0: [530 381 528 402 517 420 541 420 500 425 537 439]
1: [689 413 651 493 599 445 607 412 628 420 662 427]
2: [495 311 456 343 458 340 476 336 447 383 458 369]
3: [786 401 701 627 734 439 699 402 680 449 695 367]
4: [757 259 634 340 620 374 582 326 555 286 518 371]
5: [545 935 472 743 461 660 497 650 527 634 478 606]
6: [619 418 643 483 611 454 628 431 606 426 677 423]
7: [765 370 709 380 611 451 709 371 675 440 695 377]
8: [404 603 417 537 440 529 431 579 420 580 427 539]
9: [825 394 842 506 637 496 651 417 674 413 798 422]
10: [530 440 479 409 484 421 507 419 468 425 506 421]
11: [421 520 480 524 496 524 499 494 497 486 475 508]
12: [725 637 583 797 596 660 637 540 709 581 728 647]
13: [407 533 472 538 463 544 461 531 433 551 455 550]
14: [587 753 398 674 425 623 373 720 552 571 407 705]
15: [636 424 543 391 511 417 591 433 503 394 565 481]
16: [852 347 715 396 653 411 647 411 658 351 629 385]
17: [678 392 525 418 592 458 458 428 590 546 542 501]
18: [366 370 492 417 474 419 503 444 451 456 493 470]
19: [778 289 672 384 596 377 585 369 566 376 603 367]
20: [489 948 557 500 500 804 633 537 638 651 583 531]
21: [536 512 545 578 491 551 526 532 528 520 583 554]
22: [730 293 655 461 676 363 640 346 591 411 662 344]
23: [616 420 639 465 597 462 625 438 609 416 656 418]
24: [466 429 462 308 441 381 448 458 414 411 461 498]
25: [408 351 440 376 457 401 453 387 439 395 455 396]
26: [348 874 418 690 436 695 465 669 445 686 419 691]
27: [714 487 569 505 550 421 640 402 632 436 663 429]
28: [458 460 506 450 438 505 573 489 444 476 562 540]
29: [370 551 440 538 445 543 444 548 398 566 429 550]
30: [370 339 460 231 369 290 334 464 481 349 342 383]
31: [380 365 435 390 438 403 466 391 432 420 465 401]
32: [380 332 399 371 417 411 425 408 429 401 410 409]
33: [381 541 447 528 452 585 431 603 425 629 422 557]
34: [721 437 652 410 604 408 504 505 778 353 481 595]
35: [377 681 409 634 435 610 435 616 404 632 444 623]
36: [525 684 558 485 463 602 465 558 530 679 260 309]
37: [566 623 459 594 388 653 402 748 458 506 400 559]
38: [378 357 443 404 453 405 458 401 434 415 451 392]
39: [430 408 451 434 464 423 471 427 429 440 456 424]
40: [497 391 583 290 524 528 467 385 543 497 428 388]
41: [448 437 539 356 495 450 453 496 506 500 431 358]
42: [466 470 549 362 489 503 446 483 525 524 391 290]
43: [368 536 608 431 489 488 527 565 564 513 384 491]
44: [587 488 592 469 529 494 586 409 605 460 581 447]
45: [422 415 445 389 465 443 489 448 390 450 495 514]
46: [334 432 456 409 441 515 442 511 430 518 434 502]
47: [551 349 517 379 497 384 464 397 467 394 476 402]
48: [387 302 427 326 439 364 431 360 401 354 437 355]
49: [747 637 650 653 564 631 666 556 734 496 709 563]
50: [582 446 702 451 609 353 596 463 692 648 582 566]
51: [260 734 290 587 493 589 421 570 380 401 197 568]
52: [371 616 433 536 441 515 415 647 453 563 370 603]
53: [386 308 429 329 441 364 430 362 397 355 439 355]
54: [374 620 452 552 454 513 478 537 440 616 439 610]
55: [354 305 413 349 421 364 429 376 382 392 426 381]
56: [414 406 481 286 476 310 387 475 515 398 347 361]
57: [348 456 514 441 437 644 482 581 404 641 407 652]
58: [455 528 450 521 475 491 487 454 508 489 464 561]
59: [360 999 337 999 362 968 396 984 339 999 303 982]
60: [380 375 448 404 475 429 461 432 423 448 456 428]
61: [219 431 320 238 439 546 376 589 410 434 253 667]
62: [288 885 346 791 383 796 363 817 335 828 383 823]
63: [475 739 458 564 447 581 507 596 523 534 487 571]
64: [394 401 450 406 461 419 452 446 441 448 446 441]
65: [462 450 454 441 467 446 475 442 427 447 486 453]
66: [923 380 933 608 741 627 719 534 790 435 869 472]
67: [539 846 494 801 572 594 527 733 439 660 526 605]
68: [551 676 459 593 459 539 540 502 511 551 531 585]
69: [370 797 313 686 416 648 305 801 422 746 293 763]
70: [720 407 710 412 613 471 584 473 638 497 573 366]
71: [735 630 652 651 563 627 663 558 738 520 696 573]
72: [377 558 432 586 442 587 441 577 419 597 442 602]
73: [502 652 475 497 463 532 510 534 535 485 501 511]
74: [502 301 359 479 515 509 446 465 534 568 484 493]
75: [653 404 630 476 582 442 589 407 606 418 636 422]
76: [248 501 422 445 415 452 538 406 557 379 449 477]
77: [999 694 586 854 771 628 549 667 541 617 797 500]
78: [368 639 464 684 437 611 475 661 448 600 458 627]
79: [324 759 366 662 405 653 410 660 375 674 406 677]
80: [594 576 495 628 491 535 564 450 644 528 549 641]
81: [377 873 422 848 433 782 438 799 404 812 442 801]
82: [331 482 414 571 450 518 436 537 385 541 388 552]
83: [402 484 459 507 485 487 486 490 442 507 473 495]
84: [349 489 400 370 468 503 476 491 471 382 392 548]
85: [382 486 450 480 462 512 458 515 439 538 450 510]
86: [531 843 493 807 571 599 529 739 443 663 525 611]
87: [391 531 440 528 478 517 477 502 468 490 446 519]
88: [290 759 360 592 445 590 469 678 511 537 355 710]
89: [384 348 473 396 471 391 473 403 447 414 461 388]
90: [421 379 471 422 475 398 485 407 449 416 441 416]
91: [307 336 452 341 460 460 451 354 412 404 351 359]
92: [375 402 428 392 489 430 472 445 447 414 433 489]
93: [352 555 371 578 408 574 393 690 432 544 355 635]
94: [436 829 388 695 450 653 449 677 396 690 470 707]
95: [473 379 359 484 506 457 415 447 449 517 470 443]
96: [360 376 433 420 446 439 437 455 429 443 444 429]
97: [385 544 397 375 408 458 479 430 434 426 459 423]
98: [365 387 423 375 445 389 438 434 426 416 428 412]
99: [693 298 622 404 639 391 626 316 801 342 514 575]
100: [521 456 438 434 488 393 508 386 497 407 497 432]
101: [315 621 438 536 408 709 392 674 402 683 354 617]
102: [403 372 463 405 476 405 472 408 442 412 457 394]
103: [211 422 303 212 444 553 352 608 400 431 223 682]
104: [323 434 451 424 439 517 449 518 428 516 438 501]
105: [379 596 375 433 423 447 583 444 426 397 608 414]
106: [601 366 517 406 480 396 473 392 454 410 486 396]
107: [279 633 384 577 413 627 470 650 420 640 437 659]
108: [401 333 465 304 459 364 449 424 469 348 449 352]
109: [472 310 524 380 496 357 511 380 462 389 498 381]
110: [433 561 433 559 500 515 454 522 423 524 452 500]
111: [383 509 456 582 463 472 527 520 478 494 452 583]
112: [634 263 584 400 585 324 532 423 419 357 542 337]
113: [477 678 447 500 483 482 434 532 478 539 449 543]
114: [381 403 457 414 457 464 477 459 430 468 462 463]
115: [380 772 409 690 422 651 446 650 423 671 445 664]
116: [373 589 410 621 518 563 484 528 466 575 496 547]
117: [488 399 433 346 481 441 381 391 460 474 424 446]
118: [399 327 569 299 501 514 526 339 541 478 444 350]
119: [458 528 456 432 454 405 496 405 420 470 369 416]
120: [703 397 604 372 612 306 560 413 588 309 424 365]

[557 347 522 442 545 420 524 419 513 452 529 429] 0 10
[364 750 405 619 467 604 497 666 542 546 410 704] 88 78
[986 387 883 567 747 522 726 434 806 418 853 449] 66 9
[534 548 439 618 475 564 536 400 680 498 469 790] 80 68
[346 948 419 732 441 742 471 705 445 723 416 730] 26 94
[409 448 544 392 499 476 530 511 577 406 488 379] 41 0
[678 397 360 660 540 613 464 440 719 670 550 721] 80 21
[355 474 405 369 467 491 474 480 467 383 398 533] 84 92
[603 454 734 458 628 347 611 470 724 678 595 587] 50 70
[575 502 584 579 518 551 549 526 551 512 603 534] 21 44
[498 280 446 326 452 347 462 325 422 348 455 343] 2 48
[577 308 533 352 507 359 466 370 475 367 484 376] 47 106
[361 649 390 464 415 545 404 561 388 558 396 509] 8 29
[663 307 515 407 528 298 522 360 449 328 467 269] 112 106
[405 612 508 663 453 607 489 652 478 585 485 615] 78 72
[773 372 720 397 618 462 708 379 680 441 704 386] 7 16
[380 666 409 615 437 592 434 599 403 614 444 606] 35 72
[651 678 584 752 522 670 608 554 708 568 638 673] 12 71
[402 434 478 287 468 320 395 480 511 397 348 356] 56 30
[751 311 647 391 585 380 578 373 557 380 594 372] 19 4
[684 345 617 818 840 522 712 378 654 476 871 351] 3 9
[414 384 470 428 475 399 486 410 449 419 437 421] 90 102
[597 713 439 660 449 615 396 703 558 553 437 678] 14 37
[443 721 430 548 470 522 439 532 451 570 463 567] 113 54
[367 562 582 455 481 502 514 571 543 531 384 508] 43 11
[642 232 370 349 453 316 436 276 448 420 334 237] 2 48
[556 579 503 533 484 625 614 517 507 552 628 458] 21 68
[381 731 405 630 430 597 432 608 403 649 402 625] 35 115
[622 280 382 381 455 345 442 309 451 439 352 274] 2 106
[518 440 549 496 558 501 534 464 552 473 535 432] 44 0
[237 493 440 437 416 440 548 402 557 360 464 435] 76 97
[545 487 556 554 519 524 542 486 531 486 605 487] 21 44
[663 563 345 478 539 566 332 534 478 695 448 663] 113 8
[348 378 496 416 475 437 506 442 451 466 490 474] 18 114
[364 392 435 362 459 382 436 457 461 391 416 415] 98 64
[364 636 472 691 434 614 477 671 451 597 458 631] 78 35
[444 418 453 478 489 465 451 484 444 467 490 439] 65 39
[550 434 778 384 590 588 615 429 659 485 542 392] 70 23
[562 523 515 528 509 460 547 458 576 462 573 479] 44 21
[663 325 608 425 579 420 561 388 568 422 581 399] 75 19
[607 478 609 450 535 487 601 399 624 458 597 435] 44 75
[484 702 453 626 489 589 467 570 468 590 482 593] 63 68
[802 401 836 511 629 487 647 415 666 425 797 421] 9 7
[457 678 449 524 482 498 448 522 464 544 466 545] 113 73
[372 385 456 400 454 460 475 453 425 463 459 458] 114 60
[382 963 361 817 462 816 460 810 441 764 435 841] 81 62
[433 341 399 519 516 416 466 411 473 488 489 419] 95 39
[346 456 494 456 436 627 476 565 413 623 395 650] 57 33
[483 333 448 310 480 390 376 359 441 443 420 400] 117 25
[357 704 393 615 423 602 448 626 409 624 422 619] 35 107
[453 502 540 367 472 511 444 492 542 554 379 332] 42 41
[576 580 490 553 507 630 598 525 501 568 627 443] 21 68
[485 300 410 477 451 433 376 358 492 551 526 387] 95 74
[575 380 638 310 571 515 522 388 587 487 488 389] 40 118
[373 456 421 479 455 506 448 476 461 515 404 581] 85 87
[622 472 559 490 534 451 559 426 576 450 615 462] 44 75
[822 410 852 523 636 497 654 436 681 413 809 431] 9 3
[355 769 279 446 452 580 628 508 445 343 613 576] 105 73
[567 475 374 557 600 425 338 525 273 529 474 346] 95 110
[847 407 869 527 641 507 658 418 684 424 829 423] 9 66
[502 694 480 523 461 547 528 558 545 490 511 524] 73 63
[253 479 441 433 420 435 537 402 542 368 464 433] 76 97
[847 250 694 367 596 356 579 337 565 344 599 328] 19 4
[459 694 417 624 476 623 483 622 524 608 483 591] 63 78
[755 505 583 522 564 423 660 403 659 435 690 426] 27 1
[531 472 544 530 508 506 533 477 523 476 588 475] 21 44
[461 318 519 385 491 364 504 384 457 395 495 383] 109 47
[537 346 591 385 539 386 569 412 490 402 586 467] 0 15
[505 999 401 934 447 792 467 783 439 813 465 796] 81 62
[376 480 483 497 463 509 471 537 460 537 469 510] 85 83
[971 312 788 441 737 381 675 420 635 371 706 302] 16 9
[303 836 359 748 394 751 378 771 349 781 392 778] 62 81
[519 449 459 405 472 419 496 418 452 423 493 420] 10 100
[369 439 449 380 447 508 483 519 469 424 450 459] 114 46
[687 564 336 470 543 578 320 539 479 718 451 682] 113 33
[530 526 627 658 516 525 603 617 552 523 589 595] 21 80
[367 864 392 797 417 749 432 750 407 768 427 755] 81 26
[798 380 698 618 753 407 716 374 685 435 693 342] 3 22
[528 579 559 679 492 584 564 582 541 548 595 629] 21 80
[616 430 539 399 501 429 590 441 496 404 566 490] 15 0
[409 334 623 430 569 376 634 418 535 403 607 416] 0 109
[684 511 681 473 551 552 429 657 599 471 480 323] 70 42
[530 428 472 408 483 413 479 416 458 415 486 371] 10 100
[369 578 429 513 440 497 413 613 447 539 376 574] 52 8
[540 353 515 440 538 420 519 420 507 451 524 429] 0 10
[432 955 422 819 456 740 469 748 431 760 481 767] 81 26
[484 301 441 336 448 362 463 340 425 365 453 354] 2 48
[483 395 544 408 526 428 574 413 532 450 541 414] 0 10
[527 478 556 565 513 536 522 508 522 486 568 507] 21 11
[494 419 540 425 522 454 580 426 531 463 554 418] 0 10
[384 709 408 645 438 615 437 622 406 636 447 630] 35 115
[570 749 401 672 431 626 388 711 548 576 417 693] 14 37
[756 355 664 358 607 385 641 329 764 397 611 541] 99 7
[850 451 726 510 617 542 671 457 649 461 732 602] 9 1
[999 692 632 862 802 633 583 670 577 622 836 502] 77 12
[697 368 378 281 502 423 364 391 396 553 435 605] 117 24
[944 305 819 339 645 404 620 383 666 401 625 280] 16 19
[301 705 371 561 446 564 467 641 503 518 367 671] 88 52
[852 349 778 417 695 363 707 402 711 351 706 394] 16 7
[385 476 452 467 460 497 460 500 437 525 441 493] 85 83
[999 309 999 479 908 443 914 427 916 411 942 407] 66 9
[879 426 787 511 665 535 678 527 762 454 695 436] 9 3
[570 382 827 337 609 576 639 394 693 457 554 355] 70 23
[507 712 438 621 459 528 502 506 495 528 509 557] 68 63
[898 394 815 470 674 517 681 525 767 436 690 405] 9 16
[428 526 430 546 501 495 448 505 403 494 450 480] 110 83
[303 706 359 642 413 717 381 741 349 741 401 727] 79 115
[596 493 550 498 532 458 557 434 557 449 600 457] 44 75
[337 680 479 645 380 623 374 602 396 666 461 591] 35 78
[363 871 435 845 526 620 473 844 418 877 443 787] 81 62
[419 436 540 392 497 465 523 496 563 406 488 378] 41 0
[515 463 369 205 350 364 529 464 176 420 495 740] 24 45
[365 871 408 806 417 761 442 754 410 754 418 750] 81 26
[859 686 733 829 586 704 643 613 731 623 801 660] 12 71
[368 894 438 839 534 610 473 857 421 897 440 796] 81 62
